[[  4   0 -12 -15  35  23  65 -43 -32  41 -34  71  -2 -42 -36   0]
 [-31 -34  -4 -26 -24  -1 -10  23 -11 -42   5 -27   9   0   1   4]
 [ 44  51  47  64  19   8 -57  10 -19  14  55 -43 -36  49  63  -4]
 [ -8  -2 -10 -11 -35 -23  14 -25 -75 -52 -21   4  27 -16 -30  35]]
->
[[ 44  51  47  64  19   8 -57  10 -19  14  55 -43 -36  49  63  -4]
 [-31 -34  -4 -26 -24  -1 -10  23 -11 -42   5 -27   9   0   1   4]
 [ -8  -2 -10 -11 -35 -23  14 -25 -75 -52 -21   4  27 -16 -30  35]
 [  4   0 -12 -15  35  23  65 -43 -32  41 -34  71  -2 -42 -36   0]]

[[ 37 -67  43  40  25  34   5  36  40 -32 -21]
 [-17 -20 -19 -17   0  -5 -26  17  -7  23  60]
 [ 20 -51  23  20   8  11  17  25 -43  -9  -3]
 [-13 -25 -12 -24 -30 -34  21  43 -41 -27  25]]
->
[[ 37 -67  43  40  25  34   5  36  40 -32 -21]
 [ 20 -51  23  20   8  11  17  25 -43  -9  -3]
 [-13 -25 -12 -24 -30 -34  21  43 -41 -27  25]
 [-17 -20 -19 -17   0  -5 -26  17  -7  23  60]]

[[ -6   6  -2  -1  -4   0   3   1  -3 -17   9 -20   3]
 [-10  18 -10   0  -6   3   6   3  -8 -38  24 -46   8]
 [-31  18   8  -5 -23 -10  11   3  -8 -62  22 -76   8]
 [-28  24  -9   4 -16   3  13   7   2 -56  51 -50  -5]]
->
[[-31  18   8  -5 -23 -10  11   3  -8 -62  22 -76   8]
 [ -6   6  -2  -1  -4   0   3   1  -3 -17   9 -20   3]
 [-28  24  -9   4 -16   3  13   7   2 -56  51 -50  -5]
 [-10  18 -10   0  -6   3   6   3  -8 -38  24 -46   8]]

[[-44 -23 -20 -39  -5  60   5]
 [  3  35 -27  14 -16 -15  13]
 [ 31  33  11 -46  -2  -5  21]
 [ -3   1 -24  -6  -9 -53   9]
 [-22   4 -19  57 -32  34 -21]]
->
[[ 31  33  11 -46  -2  -5  21]
 [-22   4 -19  57 -32  34 -21]
 [-44 -23 -20 -39  -5  60   5]
 [ -3   1 -24  -6  -9 -53   9]
 [  3  35 -27  14 -16 -15  13]]

[[-10  -1  -6]
 [-11 -68  15]
 [ 56 -12 -21]
 [ 15  10  12]
 [  1 -14  41]]
->
[[  1 -14  41]
 [-11 -68  15]
 [ 15  10  12]
 [-10  -1  -6]
 [ 56 -12 -21]]

[[-19 -34  26  24  17  18  16  12  24]
 [  9  27  59   8  48 -70  56  64 -16]
 [-65   8 -36 -35 -10 -54  51 -45 -44]
 [ 77 -46  44  28  29 -69  41   1  26]
 [ 74  22  32  19  48  -7  21  51 -46]
 [ 67 -10  51 -34  24 -43  30 -14  -4]]
->
[[  9  27  59   8  48 -70  56  64 -16]
 [ 67 -10  51 -34  24 -43  30 -14  -4]
 [ 77 -46  44  28  29 -69  41   1  26]
 [ 74  22  32  19  48  -7  21  51 -46]
 [-19 -34  26  24  17  18  16  12  24]
 [-65   8 -36 -35 -10 -54  51 -45 -44]]

[[-43  51  14 -52 -38 -49  -4 -44   0   1  24   3  49  -3  46]
 [-34 -81  40 -14  34  32  29  29  34  33  32  29 -81  34 -75]]
->
[[-34 -81  40 -14  34  32  29  29  34  33  32  29 -81  34 -75]
 [-43  51  14 -52 -38 -49  -4 -44   0   1  24   3  49  -3  46]]

[[ 13  34 -33  59 -11   9]
 [ 29 -46 -10  44 -14  -3]
 [  4   9  35  -9  19  36]
 [  3   4   8 -32 -30  16]]
->
[[  4   9  35  -9  19  36]
 [  3   4   8 -32 -30  16]
 [ 29 -46 -10  44 -14  -3]
 [ 13  34 -33  59 -11   9]]
